128 stands for zero in the data rows.
Here are some points, one per row:
[133 141 121 214 108 153  64 151 147 111 105 158  75 150 187 147 120 124 152 137 109 109 168 134 192 116 158 177 125 181 112 145]
[149 157 104 145 114 194  90 164 154  88 147 142 105 155 171 149 164  83 168 118  96 148 123  93 169 147 126 140 129 130 130 168]
[121 153 104 158 124 188  87 155 158 104 163 147 106 138 175 135 162  94 181 119  99 159 119 102 175 138 122 142 151 120 107 174]
[ 99 108 115  96 173 114 163 142 183 137 168 159 113 197 129 200 106 139 134  80 177  59 138 135 150  79 133 139 111 130 112 146]
[ 75 183 163 108  52 160 143  98 108 137 100 117 127 137 158 152  78  67 131 119 154 151 166 102 126 180 178 139 166 144 104 157]
[ 75 186 174 107  72 154 146  95 116 107 114  98 129 128 171 151  90  60 131 131 146 155 160 101 130 175 184 151 163 136  97 128]
[143  47 122 112 149 174 202 118 167 137  86 134  90 114 155 118 106 112 127 190  84  68  85 186 127 151  98  73 110 107 111 135]
[ 93 140 123 152 161  60 128 136 102 133  98 116 144 161 129 129 131 111 126  88  94 116 207 132 113  98  67 143 110  95 115 140]
[178  82 149  79 132 132 129 116 154 134 165 206 163 135 128 103 144 136 156 134 194 130  85 166 160 122 186  96 137  93 172 101]
[134  45  85 100 151 179 210 123 161  97 103 184 137 141 175 125 169  92 116 109 121 120  63 166 115 106 105  78 126  65 100 124]
[120 176 147 131 115 127 164  72  83 126 150 121 174 107 130 163 133 108  96 112  95 129  80 131 114 123 153 139 143 143 101 153]
[122 165 133 121 120 121 174  86  79 123 128 131 183 116 108 180 129 106  90 108  95 155  77 124 129 146 158 143 131 156 115 154]
[ 93 149 107 163 136  65 147 165 112 133 103 121 150 157 112 141 145 112 145  91  90 113 209 155 100 115  66 142 114 109 116 122]
[ 97 102 107 104 139 134 120 158 119 123 106 116  87  92 123 107 109 171  73 108 190 141 130  98  59 117 102 117 129 128 152  77]
[113 120 121 115 138 162 116 138 128 126  96 102  83  88 117 105 114 178  82  93 186 144 134 117  70  98  98 100 129 118 148  74]
[188 128 104  92 162  82 106  75 156 120 182 109  96  71  42  95  89 175 157 116 138 130 149  99 120 164 107 137 150 157 162  93]
[ 94 111 103 108 151 150 125 152 120 115 113 103  91  76 127 111 122 174  71 118 188 141 142 122  77 112 110 114 122 125 141  75]
[112 144 184 165  84 131 144 122  63 138 144 115 138 131 108 137 117 138 104 143 122 140  83 152 120 132 241 138 130 173 142 121]
[159  73 137 110 141  80 136  85 178 110 116 214 177 119 158 137 117 136 150 119 174  66 129 182 155 117 136 136 144 142 144 109]
[ 98 159 142 119 141 119 126 188  90 151 145 107 146 161  90 100 177 107 154 121 130 162 167 133 103 102 110 103  89  92 117 136]
[189 138 111  92 175  86  96  71 140 124 161 104 101  62  42 102 105 182 146 124 151 108 156  85 135 164 113 122 139 156 154 107]
[148 137 123 177 139 144 101 136 147 142 162 117 147 147 143 165 178 150 105 157  95 147  69 109 137  91 113 145 126 138 173 169]
[101 108  96 108 135 141 128 150 142 133  88 101  93  93 128  96 143 181  82 106 192 145 133  98  64 111 113 107 139 141 134  82]
[213 119 190 153  82  67 141 102 111 142  77 184 143  54 163 142 133 132  99  92  86 126 139 163 130 165 191 161 160 151  95 128]
[171  68 114 116 142  71 144  85 174 109 106 203 170 130 151 143 117 154 153 129 185  87 121 177 164 116 149 142 162 125 123 116]
[146 103  72 128 159 146 148 144 126 141 112 109  48  60  83  72  77 162 108 129  94 104 124 127  84 137 104 124 120 142 132 123]
[124 148 143 135 107 131 181  86  80 124 137 108 190 101 117 163 120 108 104 103  91 148  90 125 132 119 160 138 141 147 113 160]
[100 141 147 154  86 174  61 165 162 144 124 101 106 161 180 152 130 112 138 166 161 157 148  95 176 155 128 150 141 124 159 167]
[ 85 177 171 140  79 103 156  90  94 176 112  89 176 120 147 175  80 133  80 153 156 151  91 115 114 135 159 140 151 145 147 125]
[105 167 174 142  82 185 131 129  70  94 117 135  99 127 141 107 107  85 177 109 136 150 128 137 139 179 248 161 136 139  92 145]
[ 96 153 148 116 152 119 118 185  92 149 146 121 144 172  98 110 177 114 147 133 113 163 163 116  98 107 122 105 102  78 110 110]
[102 151 151 155  83 165  63 166 155 132 124 128  97 165 165 142 111  90 130 167 157 159 140  79 181 130 120 136 141 140 150 153]
[125 142 180 157 135  82 150 157 116 159 126 116  93  96 145 212 113  97 123  63 102 132 139 130 122 139 191 144  98 145  71 147]
[103 163 160 131  71 189 128 126  94 112 136 135 114 140 157  97  96  86 163  87 122 157 128 127 130 183 255 160 125 143  86 132]
[171 126 135 195 125 115  92 139 158 171 140  70  96 143 104 161 112 160 112 232  58 120  59 114 157 130 108 164 117 164 160 150]
[134 127 115 177 123 131  98 125 135 143 180 131 150 132 141 157 172 143 101 149  97 149  61 103 164  91  97 141 100 143 159 161]
[ 80 182 163 101  68 171 141 109 104 133 103 108 136 127 160 156  77  68 142 122 158 162 162 114 131 166 170 157 173 146  86 148]
[165  83 159  72 113 121 118 113 163 114 148 180 155 142 113 106 165 137 159 123 201 107  74 174 165 119 185  96 151  88 156 102]
[132  89  64  92 160 161 136 139 101  73 131 153  98  77 112  94 157 164  89  57 120 129 132  97  85  96 112 102 122 114 122 110]
[165 135 123 177 110 186  72 138 156 144 150 103  59 157 139 133  99  91 164 199  77 115 130 103 166 184 111 160 120 158 106 177]
[176  77 126  79 131 109 139  80 190 129 135 146 169 106  91 127  99 125 168 180 141  65  87 143 170 159 104 103 137 108 112 135]
[123 140 114 135 129 185  81 169 150 100 149 152 110 142 163 125 163  70 147 117  89 140 115  88 187 147 127 147 134 141 131 178]
[199 134 120 138 113  34 111  92  98 117  47 169 199 126 167  76 140 127 119 122  99 132 192 187 119 135  69 137 142 119 134 101]
[ 83  65 127  85 125 165 163 125 179 133  73 165 140 127 184 143 123 127  88 175 166 121  92 175 101 112 119  74 105  70 126 111]
[ 98 115 110 119 145 142 127 144 130 110 109 122  86  76 133  95 108 181  77 108 185 151 141 104  66 104 106 101 129 128 148  88]
[139 119 143 238 117 106  77 137 140 157 112 136 115 157 152 161 113 189  94 148  95 111  98 163 172  85 126 166 120 196 175 131]
[ 78  91 128 104 172 100 157 121 171 119 168 160  95 187 126 193 115 152 156  85 174  88 139 155 152  91 132 113 116 139 100 164]
[125 174 142 125 100 122 172  85  76 110 145 121 169 104 124 178 130 106 105 119  92 140  84 132 122 123 154 137 152 132 116 145]
[182  83 129  73 118 111 156  60 197 138 140 150 149 119  90 124 114 130 146 176 138  72  99 145 178 157 106 115 141  94 121 131]
[ 93 148 116 152 157  54 142 162 108 131 106 117 147 162 134 135 143 125 123 100  82 129 201 139 127 122  69 136 119 109  95 109]
[101 176 106 140 118 108 115 109  72 130 119  94 198 192 116  60 132 150 111 168 121 140 136 179 106  94 120 153 121 135 163  84]
[107 116  94 113 135 145 136 156 129 122 102 107  96  74 128 105 114 179  79 111 189 149 149 115  85  96 117 103 116 130 154  80]
[196  69 135  81 131 110 151  68 181 138 158 135 156 115 101 138  92 107 158 176 149  80 102 147 170 151  99  98 148  99 127 121]
[150  93  71 125 150 143 141 133 125 129 106 101  45  72  80  84  98 164 112 138  88 108 130 111  87 137 113  96 104 163 118  93]
[106 141 148 109 146 112 110 183  93 142 144  93 144 178  99 101 181 104 150 112 128 166 151 137  83 115 104 119  78  94 117 136]
[133 150 115 144 120 204  80 146 153 102 161 149 115 148 175 142 169  88 171 119  93 146 136  93 164 130 120 145 133 142 118 177]
[101 161 106 162 126  94 117 111  60 115 101  88 198 193 110  62 136 140 123 167 126 131 130 153 109  89 124 127 146 124 172 102]
[100 154 143 117 137 109 121 196 107 143 145 104 168 168 108  91 172 126 150 117 108 150 161 100  97 105 124  95  96  84 119 132]
[103 136 121 133 163  66 135 156  78 141 106 118 140 171 154 144 145 127 143 102  94 113 197 131 118 114  64 137 116 122 102 115]
[135 132 121 182 132 146  88 124 144 156 163 134 149 139 132 166 187 137 105 149  90 132  70 109 151  97 103 133 120 146 173 152]
[187 118  88 103 165  88 102  86 135 137 183 100 114  60  44  98 103 177 146 120 155 106 161  94 133 177 114 129 153 150 157 109]
[106 161 149 106 143 111 130 197  87 138 141 108 137 161 104  91 172 111 160 125 124 161 148 119 107  99 103 120  93  88 117 124]
[100 174 144 126 139 109 139 183  95 137 144 106 137 165 104  98 186 113 155 124 134 146 153 122  98 115 104 110  83  78 122 133]
[199  81 144  85 156 124 148  79 199 124 145 150 170 119  87 128 100 116 142 177 146  84 103 157 165 168 106 109 138 110 125 128]
[148  86  97 130 161 158 158 123 126 115 108  97  46  76  91  87  93 175 125 127  84 105 142 102  73 142 102 118 105 147 154  96]
Along one direction, these points spread out more than along any other. How many in every 100 of the points above lie lower along it than each point below? Round to a whole number. More than half of the points above lie lower than the first one.
[148 137 123 177 139 144 101 136 147 142 162 117 147 147 143 165 178 150 105 157  95 147  69 109 137  91 113 145 126 138 173 169] 68
[106 141 148 109 146 112 110 183  93 142 144  93 144 178  99 101 181 104 150 112 128 166 151 137  83 115 104 119  78  94 117 136] 55
[134 127 115 177 123 131  98 125 135 143 180 131 150 132 141 157 172 143 101 149  97 149  61 103 164  91  97 141 100 143 159 161] 66
[ 75 183 163 108  52 160 143  98 108 137 100 117 127 137 158 152  78  67 131 119 154 151 166 102 126 180 178 139 166 144 104 157] 95
[113 120 121 115 138 162 116 138 128 126  96 102  83  88 117 105 114 178  82  93 186 144 134 117  70  98  98 100 129 118 148  74] 20
[171  68 114 116 142  71 144  85 174 109 106 203 170 130 151 143 117 154 153 129 185  87 121 177 164 116 149 142 162 125 123 116] 28
[ 99 108 115  96 173 114 163 142 183 137 168 159 113 197 129 200 106 139 134  80 177  59 138 135 150  79 133 139 111 130 112 146] 38
[135 132 121 182 132 146  88 124 144 156 163 134 149 139 132 166 187 137 105 149  90 132  70 109 151  97 103 133 120 146 173 152] 65
[146 103  72 128 159 146 148 144 126 141 112 109  48  60  83  72  77 162 108 129  94 104 124 127  84 137 104 124 120 142 132 123] 8
[ 75 186 174 107  72 154 146  95 116 107 114  98 129 128 171 151  90  60 131 131 146 155 160 101 130 175 184 151 163 136  97 128] 92
[122 165 133 121 120 121 174  86  79 123 128 131 183 116 108 180 129 106  90 108  95 155  77 124 129 146 158 143 131 156 115 154] 71
